Here are some rows, each followed by its group. Rows of different groups can look alike.
vec![-0.7, 0.3, 0.8, 0.7, -0.5, -0.6, -0.5, 0.5] p
vec![-0.4, -0.3, -0.7, 0.1, -0.4, -0.4, 1.3, 1.0] o
vec![-1.2, -1.1, 0.1, 1.8, -0.9, -0.9, 1.9, 0.7] o
vec![2.7, -1.0, -1.1, -1.5, 2.2, -0.6, -1.3, 0.1] m
vec![-1.2, -0.3, -0.4, 2.2, -0.2, 0.1, 0.1, -0.3] y
vec![1.6, 0.0, 0.2, -0.9, 1.1, 0.3, -1.2, -1.3] m
vec![1.7, 0.0, 0.9, -0.8, 1.0, -0.3, -1.4, -1.5] r
vec![-0.6, -0.7, 0.0, 1.0, -0.8, -0.6, 0.8, 1.2] p
vec![-0.4, 0.3, -0.1, -0.1, 0.0, -0.3, -0.3, 0.9] p
vec![-1.0, -1.0, -0.9, 1.6, -0.4, 1.7, 0.2, 0.0] y
vec![-1.0, -0.6, -0.1, 0.3, -0.9, -0.1, 1.7, 0.9] o
vec![-1.4, 0.0, -0.5, 1.8, -0.9, -0.4, 1.2, 0.4] n
vec![2.6, -1.0, -1.0, -1.2, 1.9, 0.0, -1.3, -0.6] m
vec![0.9, 1.4, 1.9, -0.8, 0.2, -0.8, -1.4, -1.5] r
vec![0.1, -0.2, -0.3, -0.2, 0.5, -0.2, 0.2, 0.0] o
vec![-0.6, 0.3, 0.4, -0.4, -0.6, -0.3, 0.3, 1.2] m
vec![-0.7, 0.2, 0.7, 1.0, -0.5, -0.6, -0.2, 0.3] p
vec![-0.2, 0.0, -1.2, -0.7, -0.4, 1.3, 0.6, 0.7] m
vec![1.7, 0.1, -0.3, -0.9, 0.3, 1.8, -1.4, -1.5] m
vec![-0.3, 1.3, 0.5, -0.5, -0.8, -0.8, 0.5, 0.4] r
vec![1.6, -1.2, -0.4, -1.2, 2.9, -1.2, -1.3, 0.2] r
vec![0.5, -0.2, -1.3, -1.2, -0.6, 2.0, 0.8, 0.0] m
vec![-0.2, 0.3, -0.9, -0.4, -0.5, 1.0, 0.9, -0.1] n
vec![1.0, -0.1, -1.2, -1.2, 0.1, 1.8, -0.3, -0.2] m
vec![-0.4, 0.5, -0.6, -0.2, -0.6, -0.1, 1.2, 0.3] n
vec![-0.3, 1.2, -0.7, -0.6, -0.4, 0.4, 0.4, 0.1] p
vec![-0.8, 0.3, 0.6, 1.1, -0.8, -0.1, 0.4, -0.5] r
vec![-1.2, -0.8, -0.6, 1.6, -0.6, -0.5, 0.9, 1.4] o
vec![-0.1, 0.7, -1.1, -0.8, -0.6, 0.9, 1.0, 0.2] p
vec![-1.0, -1.0, -0.5, -0.1, -0.5, 0.7, 1.1, 1.4] y
vec![0.7, 0.2, 0.1, -0.1, 0.8, 0.6, -1.1, -1.4] y
vec![0.7, 0.0, -0.1, -0.3, 0.5, 1.6, -1.2, -1.5] y
vec![0.7, 0.5, 1.0, -0.2, 0.7, -0.4, -1.2, -1.3] n
vec![1.7, 0.2, -0.1, -0.8, 0.4, 1.3, -1.4, -1.5] m
vec![-0.8, -1.0, -0.4, 0.3, -0.5, -0.2, 0.8, 1.9] y
vec![-0.6, 0.4, -1.0, 0.2, -0.7, 1.1, 0.5, 0.2] n
vec![-0.8, -0.6, -0.5, 0.1, -0.4, -0.6, 1.4, 1.5] o
vec![0.0, 0.5, 1.3, 0.3, 0.6, -1.0, -0.7, -1.0] o
vec![0.8, -0.5, -1.0, -1.0, 0.7, 1.2, -0.2, -0.2] y
vec![-0.1, -0.4, -1.3, -0.9, -0.5, 2.3, 0.7, 0.1] y
vec![-1.1, -0.8, 0.2, 1.4, -1.0, -0.6, 1.6, 0.6] n
vec![-0.9, -0.6, 0.6, -0.1, -0.6, -0.1, 2.0, -0.1] o
vec![-0.6, 0.9, 0.6, 0.3, -0.4, -0.6, -0.4, 0.2] p
vec![-1.1, -0.8, 1.3, 1.6, -1.0, -0.6, 0.7, 0.2] r
vec![-0.6, -0.4, 0.1, 1.3, -0.8, -0.7, 1.1, 0.3] n
vec![1.0, 1.9, -0.3, -1.2, 0.2, -0.4, -0.4, -0.8] r
vec![-0.5, 1.3, 1.1, 0.5, -0.6, -0.6, -0.7, -0.3] p
vec![-0.2, -0.3, -1.3, -0.8, -0.4, 2.7, 0.2, 0.1] m
vec![1.3, 1.2, 1.0, -0.8, 0.4, -0.7, -1.2, -1.4] r
vec![-1.4, -0.9, 2.3, 2.4, -1.0, -1.2, 0.1, 0.0] n
vec![0.1, -0.5, -0.8, -0.7, -0.2, -0.3, 1.3, 1.1] o
vec![-0.4, -0.1, 0.0, -0.1, -0.1, -0.4, 0.6, 0.5] o
vec![-0.7, -0.8, -0.4, 0.6, -0.6, -0.2, 0.9, 1.4] y
vec![-0.3, 0.5, -0.5, -0.4, -0.3, 0.1, 0.9, 0.1] n
vec![-0.6, 0.6, -0.2, -0.4, -0.6, -0.2, 0.6, 0.9] p
vec![0.8, 1.1, 1.8, -0.2, 0.1, -0.5, -1.5, -1.5] n
vec![0.3, 0.0, -0.5, -0.7, 0.6, -0.1, 0.0, 0.3] o
vec![0.6, 2.4, -0.2, -1.1, 0.2, -0.8, -0.4, -0.6] r
vec![1.6, -0.2, -0.6, -1.0, 1.3, -0.6, -0.7, -0.1] r
vec![1.3, -1.2, -0.6, -0.9, 1.8, -0.8, -1.0, 1.0] y
vec![-1.2, -0.8, 0.1, 0.7, -1.0, -0.2, 2.0, 0.8] o
vec![0.2, 3.3, 0.3, -0.7, -0.2, -0.6, -1.1, -1.2] p
vec![-0.9, -0.2, 0.2, 1.1, -0.5, 0.5, -0.3, 0.2] m
vec![-0.8, -0.9, -0.7, 0.3, -0.6, 0.2, 1.3, 1.4] y
vec![-1.1, -0.7, -0.2, 2.4, -0.8, 0.8, -0.1, -0.1] y
vec![-1.1, -1.0, 0.2, 1.3, -0.9, -0.8, 1.7, 1.0] o
vec![1.9, 0.7, -1.1, -1.5, 0.7, 0.7, -1.0, -0.6] m
vec![0.1, 1.5, 2.3, 0.1, 0.0, -0.9, -1.5, -1.6] r
vec![-1.0, -0.9, -0.4, 0.7, -0.6, -0.7, 1.8, 1.3] o
vec![0.3, -0.9, -0.4, 0.4, 0.6, -0.1, -0.2, 0.2] n
vec![-0.3, -0.4, 1.4, 1.2, 1.0, -0.9, -1.0, -1.2] n
vec![1.3, -1.1, -0.8, -0.8, 1.6, -0.7, -0.8, 1.0] y
vec![-1.3, -0.2, 1.8, 1.9, -1.0, -1.2, 0.2, 0.0] n
vec![-0.7, 0.9, 0.8, 0.2, -0.5, -0.7, -0.3, 0.4] p
vec![1.4, 0.1, -0.1, -1.0, 0.4, 2.0, -1.5, -1.5] m
vec![1.7, -1.3, -0.5, -1.3, 3.1, -1.2, -1.3, 0.1] r
vec![0.4, -1.3, 0.6, -0.5, 2.7, -1.3, -1.4, 0.1] n
vec![0.6, 1.1, 1.6, -0.1, 0.4, -0.8, -1.4, -1.4] n
vec![-0.2, 0.6, -1.2, -0.8, -0.5, 1.9, 0.4, -0.1] y
vec![-1.3, -0.4, 2.3, 2.4, -1.1, -0.9, -0.2, -0.5] n
vec![2.9, -1.0, -1.2, -1.6, 2.2, -0.8, -1.4, 0.4] m
vec![-1.1, -1.1, 0.6, 2.0, -1.0, -0.9, 1.4, 0.4] n
vec![-0.9, -0.7, 0.1, 0.8, -0.7, -0.9, 1.4, 1.2] o
vec![-1.5, -1.0, 3.9, 2.0, -0.9, -1.1, -0.4, -0.7] n
vec![0.7, 0.5, 1.6, -0.2, 0.5, -0.9, -1.1, -1.1] n
vec![-0.8, -0.4, -0.3, 0.7, -0.6, -0.6, 1.4, 0.7] n
vec![-0.2, -0.5, -0.1, 0.3, 0.1, -0.1, 0.4, 0.0] o
vec![1.4, 1.1, 1.7, -0.6, 0.0, -0.5, -1.5, -1.6] r
vec![-0.5, 0.2, 0.2, 0.5, -0.4, 0.6, -0.5, 0.0] p
vec![0.4, 0.4, 0.6, -0.2, 0.8, -0.8, -0.6, -0.8] o
vec![-0.6, -0.3, 0.0, 1.3, -0.3, -0.7, 0.0, 0.8] p
vec![-0.2, -0.5, -0.9, -0.7, -0.5, -0.4, 1.9, 1.4] o
vec![0.9, -0.9, -0.5, 0.5, 1.0, 0.3, -0.7, -0.9] y
vec![0.6, 0.2, 0.6, 0.7, 0.6, -0.9, -0.8, -1.1] o
vec![1.0, 0.2, 0.0, -0.1, 0.5, 0.5, -1.0, -1.2] y
vec![-0.2, 0.0, -1.2, -0.7, -0.5, 2.4, 0.4, -0.2] y
vec![-1.2, -0.4, 1.7, 2.0, -0.8, -0.6, -0.4, -0.1] n
vec![-0.5, 1.2, 1.8, 0.3, -1.0, -1.0, -0.3, -0.2] p
vec![-0.4, 0.7, -1.3, -0.7, -0.7, 1.3, 0.9, 0.1] r
vec![-0.7, 1.0, 0.7, 0.0, -0.9, -0.5, 0.3, 0.4] p
vec![0.6, -1.0, 0.4, -0.5, 1.8, -1.2, -1.2, 0.8] n
vec![-0.5, 1.0, 0.4, 0.4, -0.4, -0.6, -0.4, 0.4] p
vec![0.5, 2.1, -0.4, -1.2, 0.5, -0.5, -0.6, -0.6] r
vec![-1.1, -0.6, 1.2, 1.7, -0.8, -0.2, 0.0, 0.0] n
vec![1.4, 0.1, -1.1, -1.2, 0.3, 0.5, -0.4, 0.4] m
vec![0.2, 0.7, -0.8, -0.6, -0.5, -0.9, 1.0, 1.0] o
vec![-1.3, -0.8, 0.3, 1.5, -0.9, -1.0, 2.0, 0.5] o
vec![0.8, 0.2, -0.4, -0.4, 0.5, 1.6, -1.1, -1.4] y
vec![1.5, -1.2, -1.0, -0.8, 1.9, -0.1, -0.8, 0.1] y
vec![1.2, -1.2, -0.3, -0.4, 1.7, -1.0, -1.1, 0.7] y
vec![-0.2, 0.1, -1.2, -0.8, -0.7, 2.5, 0.7, -0.4] r
vec![0.3, -0.5, -0.9, -0.5, 0.0, 1.2, 0.4, 0.0] y
vec![-1.1, -0.3, 0.4, 1.7, -0.9, -0.6, 0.8, 0.3] n
vec![1.4, 0.6, -0.6, -1.1, 0.5, 1.8, -1.4, -1.5] m
vec![-1.2, -0.6, 1.2, 1.9, -0.9, -1.1, 0.7, 0.4] n
vec![-0.1, -0.8, -0.1, 0.5, 0.7, -0.5, 0.1, -0.1] n
vec![0.1, 0.5, -0.6, -0.1, -0.8, 0.0, 1.3, -0.1] n
vec![0.0, 0.3, -1.1, -0.7, -0.7, 0.8, 1.4, 0.0] p
vec![-0.1, 3.9, 0.2, -0.8, -0.6, -0.9, -0.9, -0.7] p
Which group is nearest to each row below, going by the distance to the centre of the group?
vec![-0.7, -0.5, -0.2, 0.7, -0.4, 0.3, -0.1, 1.1] ~ o
vec![-0.4, 0.1, -1.0, -0.5, -0.5, -0.3, 1.6, 1.2] ~ o
vec![-0.7, -0.4, -0.4, 0.3, -0.3, 1.3, -0.2, 0.4] ~ y
Which group is second nearest to each row below, going by the average distance to the group's rows?
vec![0.4, 0.5, -0.4, -0.6, 0.2, 2.3, -1.2, -1.4] ~ y
vec![-0.5, -0.6, -1.3, -0.6, -0.3, 1.1, 2.1, 0.1] ~ y
vec![-1.2, -1.0, 0.3, 1.7, -1.0, -1.0, 1.5, 1.1] ~ n
vec![1.6, 1.0, 0.2, -0.9, 0.2, 0.5, -1.3, -1.4] ~ r
vec![0.2, -0.5, -1.1, -0.7, 1.7, 0.1, 0.0, -0.1] ~ m
vec![2.1, 0.6, -0.6, -1.1, 0.3, -0.3, -0.4, -0.6] ~ r
vec![-1.0, -0.7, 0.2, 1.4, -0.9, -0.7, 1.4, 0.6] ~ n
vec![-0.6, 0.5, 0.5, 0.0, -0.7, -0.5, 0.4, 0.7] ~ o
vec![0.9, -0.8, -0.7, -0.7, 0.8, 1.0, -0.2, -0.6] ~ y
Which group is second nearest to each row below, going by the distance to the centre of the group?
vec![0.8, -0.3, -0.8, -0.8, 0.8, 0.3, -0.2, 0.0] ~ y
vec![-1.1, -0.4, 1.2, 1.6, -0.7, -0.7, -0.1, 0.4] ~ o
vec![0.5, 0.8, 3.7, -0.6, -0.2, -1.0, -1.5, -1.7] ~ n
vec![-0.6, -0.6, -0.7, 0.2, -0.4, 2.1, 0.0, -0.1] ~ m
vec![-0.9, 0.7, 1.5, 0.5, -1.0, -0.7, -0.1, 0.3] ~ n
vec![-0.8, -0.1, 0.7, 0.8, -0.9, -0.8, 1.0, 0.4] ~ n
vec![0.3, 1.1, 0.1, -0.5, 0.0, -1.2, -1.0, 1.1] ~ r
vec![0.0, 0.8, -1.1, -0.7, -0.6, 0.9, 0.5, 0.2] ~ p
vec![-0.2, 0.0, -1.4, -1.1, -0.6, 2.6, 0.4, 0.2] ~ m
vec![-0.8, -0.5, -0.7, 0.5, -0.3, 1.2, 0.5, 0.2] ~ o
Which other group has its centre nearest to the centre of group y?
m
Which group is second nearest to each row below, going by the distance to the group's nearest row?
vec![1.3, 0.4, 0.0, -0.8, 0.3, 1.6, -1.5, -1.5] ~ y
vec![-1.3, -0.8, 0.6, 1.5, -0.9, -1.2, 1.7, 0.7] ~ n
Which other group has its centre nearest to the centre of group o?
n
Which other group has its centre nearest to the centre of group p?
n
